Each named move below is a turn or a mirror, shown by a few rows before and after it. Which moves, in which order, take the first row of each later pair to the second? The first pair is answered.
move Fek:
[  0  -3  25   1  11  -3  -5 -27  10 -20  11   9 -13  17  19   7   8   0
  10   6  14  -3 -18   8  -2 -19 -13 -16  14   0   1 -42   0  21] => [ -4 -16  23   4  15   2  -5 -19   6  -8  10   6 -23  19  29   5  18  -4
   7  13   5 -11 -19   7  -7 -24 -10 -13   9   2   9 -28   6  15]
[ -8 -16   4   5  -3  18   0   6  -1  15  -4  -6 -14  -1   8  -1  10 -14
  -4  12 -10  -1   0   3  -7 -12   1  -2   1   3  14  14   9   1] => [  1  13   7  -2 -15   5   0  -7   9 -10  -1   1   4  -4 -16   6 -13   0
   5  -4   4  20   8   2   5   4  -5 -11  10  -7  -4 -17  -8  12]
[  6   7   8  -3 -10  12   1  -3  -3   3  -2  22 -18 -14 -12 -13  18 -12
   5  -3  -3  15  12   3  16  -6   0  -8  -7  -3  10 -30   0  14] => [  2  -3   9   1  -7  15   1   3  -6  12  -4  19 -23 -13  -3 -14  27 -16
   0   5  -8   7   8   3  12 -11   2  -5 -11   0  18 -17   6  10]
move Bize:
[ -7   7  -6   3   8  -2  -1   3  -5  -8  -2   9   3 -11  -3   3 -10  -8
   1  -6   0  19   1   9   9   4   5   9   4   9   6  -6  -3  -2] => [ -6  11   0   2   5  -3   3  -5   0 -13   2  11   5  -6   2   9  -2  -8
   5   0   3  13  -2  11   8   1   2   4   7   3   7 -18  -6  -1]
[  0   4   5   4  -9  -1   8   3  17   3  -4   1   8   0   6  -2   7  -3
   1   9   6   6  -1  -1  -4  -5   0 -12   4 -10  -1  -4  -5  -1] => [-1  0 -5  5 -4 -1  2 13 10 10 -8 -1  4 -9 -3 -9 -3 -5  0  0  0 12  4 -6
 -4 -5  5 -5 -2 -2 -1 10 -3 -4]
[  2  11  12  -6  -5  -3   8 -11  15 -16  -6   7  23  17  -2   1   5   5
  10   3  -2   3   8  -6   8   4   9 -12   1   0 -11 -16 -13  -2] => [  0   3  -2  -7  -1  -2  -1   7   5  -6 -14   4  20   2 -14  -6 -10   3
   4 -11  -9  13  14 -10   7   7  17   3  -9  14 -11  12 -11  -6]
[ -3  16   4 -12 -11 -13   6  -1   4   2  -2  -8   8  -4 -11   0 -22  14
  -2   2   7  -5   9   8 -13   8  -7   2  -2  -7  20   0  -7   3] => [ -2  15   3 -12 -11 -13   6  -1   4   2  -2  -8   8  -6 -12   0 -21  14
  -3   2   7  -6   9   7 -14   7  -7   4  -1  -6  20   0  -7   4]
move tef:
[ 10  -8   2   7   5  -4  -6  -3 -14  -3 -10   0 -11  -8 -15  -7 -13 -15
  -5  -3  10  17   8   0   3  -7   8  -5  -3  18   0  -8   4   7] => [ 10   2  -2   3  -9  -3   4   3  -5  -1 -15  -5   7  -7 -22 -11  -9 -16
 -12  -2   5  16  13  -2   9   3   9  -3  -8   6  -5   4  -2  -4]
[  9  12  -1  -1 -12   7   7   0   7 -10  -2   0  12  11  -1  -1   1  -2
   5  14  -3  -7   6  -1   3   2  -9  -2   5 -12  -2  -1  -8  -5] => [  8  11   0  -3  -1  -4   5  -2   6  -7   2   4   9  16   6   0   3  12
  10   6   3 -12   3  -4  -3   4  -9   2   8  -7  -2   4  -8  -3]
[  1   2   0   0   1  -1   7   0   7   2   5   4   0   7   1   1  -7   5
  21  -2  14  -5   0  -2  -7   0   2 -11  -4   1  -2  -1  -5  -6] => [  2  -2   4   3   1   6   4  -2   6   0   3   5  -5   3   0   2  -6  -2
  20   0  14  -2  -2   2  -4  -3   1 -14  -3   4   2  -5  -2  -2]
move kilaz:
[ -1   0   2  -6   1  -6  14 -16   5   6   3   5   8   6  13   3   8   1
   1  10   3  -6  -2  17   5  -1 -18  -7  -1  -3  16  -6  -9  -2] => [ -1  -1  -6  -9   7 -14  11 -10   2  16   6   5   9   4  14  -1   5  11
   0   1  -1  -9   1  12   0   4 -16   0  -8   1  14   9  -9  -4]
[ -3  -3  -1   0   7   3   9  -2   9   6 -17  -8 -13  -9   5   7   9  -7
  -1  -7 -18  14  14   1  -5  -4   7  17  -1   7   0   6   0   6] => [  0  -3   2   1   6   6   9  -4  12   1 -16  -9 -13  -9   3   9   9 -12
  -1  -6 -17  15  14   3  -2  -6   7  14   1   5  -1   0   0   7]
[  6   7 -16  -8  24 -23   7  25  -7   4  -4  15  10  15  27   0  -5  29
  19  -6   8 -27  -6 -11  -9   3  10  17   2  -3  -4  23   1 -17] => [  9   4 -18  -3  28 -19 -11  25 -20  -7  -9  17   1  -9   0  -1 -33  21
  20 -23  12   4   1 -11   1   1  13  18   1  14 -10  10   0  -5]
[ -5   8  -6  -2   2  -9   4 -11   9   7  -3  11   3  10  19  -4  13  14
   8   0  -3 -16   0  -5 -14   7   0   2   5 -13  -9  14   7  -8] => [ -3   7 -13  -2   8 -15  -3  -3   0   6  -5  14  -1  -4   5  -7  -7  16
   6 -18  -1  -2   4  -9 -14   7   2  10   0   1 -14  18   7  -5]
move keto:
[ -4  -2   2   0   8   1   2   3   2   0   5   3  -5  15  23   5   5  14
  -1  -3   5 -17   3  -6 -11   1   0   2   3  -2  -2  -5  -3   1] => [ -6 -10   4   4  11   2  -2   2  -1   1   2   5 -12  12  20   5   5   9
   1  -1   4 -14   3  -4  -9  -5   1   1   4   3  -2  -6   2   4]
[ -1  -4   2   0  -3   8  -1   3  -2  -5  -4  -4   3  -7  -8   0  -2 -12
  -5   2  -6   8   1   0   8   2   3   1  -2   2  -1   0   1   3] => [ -1   0  -1  -1  -4   7  -1   6  -2  -4  -6  -5   7  -8 -10  -1  -4  -9
  -5   1  -8   8   4  -2   6   5   4   3  -5   0  -1   5  -1  -1]
[ 3  5  4 -1  5 -3 -3 -7  1 -2  2  5 -3  1  4  0 -2  7  4 -3  5  3 -4 -2
 -4  2 -2 -2  5  2 -3 -6  0  8] => [ 2  5  3  1  4 -4 -4 -7 -1 -2  4  6 -4  2  2  2 -2  7  7 -2  4  4 -1  0
 -4  5  0 -1  5  4 -2 -6  2  6]
[  2   3   9  14  13 -12 -12  -1  -6   2   1   0  -3   7   3   1  -2   7
   6  -9  15 -11 -13  14   9  -5  -8 -10   3   9   0 -15   4  10] => [  4   3   4  14  14 -15 -14   3  -8   2   0   0  -3   0  -2  -3  -8  10
   4 -17  13  -6 -10  13  10  -4  -6  -7   0  13  -1 -11   2  10]

Each pair is two moves apart.
[ 14  19   5   9 -10  -6  -2 -29  -8 -20  -3   6  20   2  -1  13  -1   1
   0  -5   2  13 -17 -14  10  -2 -16  -5  10   6   9  -8  -3   1] => [  7  -5  -4  16   3  -2  -6 -11 -16   5  -5   5   5   4  15   7  12  -3
  -5   0  -8  -2 -19 -16  -4 -14  -9   7   0  18  22  26  10  -9] => Fek kilaz
[  8   2   2   1   1 -19   3  -1  14 -15   7  11   4   4  -3   9   1   7
  17  -6   2  -4  -2   6 -15  10  -5  -2  11 -12  -2 -15  -3  -7] => [  3 -16  -8   4   9 -13  -1  13   6   5   1   7  -7   2   7   3   8  -1
  10  -2 -10 -14  -2   5 -23   5   2   7   1  -1  10  12   5 -15] => Fek Bize
[  0  13   3  -8   5 -21   6 -12   8  -8  16  10   1   9  11   5   2  26
  11  -9  16 -11  -4  -3 -10   5  -4  -2  12  -6  -5 -17  -5   7] => [ -3  -6 -10  -3  19 -17  -4   3  -7  10  11  11 -14  -2  13  -3  -2  24
   3 -18   9 -11  -2  -8 -17  -2   6  10   1  11   1  14   4   2] => Fek kilaz
[ -8   8 -12  -1   5  -3  -1  18  -3  -1   8  -8  24  -6  -3 -15  -8   1
   4 -20   5  20   4  -5 -13  17  14   5  -5   2 -12  11  -2   0] => [ -7   7   6   4  -8  15   3   3   2 -16   6 -11  24  -1  -3  -5  -2 -20
   4   3   8  24   0   6   0   9   9 -13   4  -7 -11 -22   0   9] => kilaz kilaz
[ 14 -15 -10  -4  15   2   2   6  10   6  -2   2 -11 -14   4   0  -5  11
  10  12  -1   4  -6 -16 -29   1  11  -1 -15  13   9   3  -7  13] => [ 17  -9  -1  -6  11   1   5  -7  18  -6   2   2  -8  -7   8   4  -1  13
  14  16   6   2  -9 -11 -25   2   5 -10  -5   3   5 -16 -11  19] => Bize Fek
[  6  15  -8 -10 -10  -8   1   2   6   2  -2   0  13  -4 -16  -3 -14  15
  -3 -16  -5   9  11  -9   6  20   4   7  -4  -4 -10  14 -10  -7] => [  2 -13  -6  -4  17  -5  -9   7  -9  17   0   2 -15   2  11  -4   0  14
   0 -11  -4  -9   0  -6 -11   3   6  13  -7  12   2  24   5  -6] => Fek tef
[ -2  -4   5   2  11   4   5  -2   7   5   5   3 -10  10  18   3  19   2
   3   7   2 -18 -10   4  -7 -13  -7  -7   2  -1   7  -4   4   5] => [ -6  -4  -1   0   7   5   7   9   5  12   2  -1  -7   8  17  -3  19   3
  -3   7  -4 -18  -6  -1  -6  -8  -4   0  -3  -4   9  14   6  -5] => tef kilaz
[ 12  21   0  -4 -14   0   3 -11   0  -7 -12  11  11  -1 -11  10  -9   6
   2   3 -10   1  -8  -1  20  -3  13   3  20  -8  -4   1 -13   6] => [ 12  20  -1  -6  -5 -12   5 -12   1  -2  -5  16   6   7   5  13  -2  19
   7   1  -5 -12 -12  -2   9  -4  10   4  22  -7  -2   1 -12   9] => kilaz tef
[ -4  14   3   9 -11   6  14   2  -4   1   8   6  10  13  13  -1   0  12
   4  -3  12  -9  15  -1   4  -7  -2   4  -9 -26   0   6 -19 -13] => [ -2  -1   9  15   5   6   3  -5 -14  -1  12  14 -11  13  22   2   0  14
  10  -6  20 -12   8   4  -3 -20  -2   2  -4 -11   6  -9 -11   0] => tef keto
[  2  -4 -10  -7   0   5   4  11   2  14  -4 -15  -8   8  17  -4   5  -4
  -4  12  -1 -11   3  -2  -2  -1   1   9  -1  -1   4  22  -2 -16] => [  9  11 -12  -8  -1  -5  -4   9  -1  -2  -6 -10  -2  -7  -9  -3 -24   2
  -1 -11   6  13  10  -5   6   6   0  11   2   6 -10   6 -12  -6] => kilaz Fek
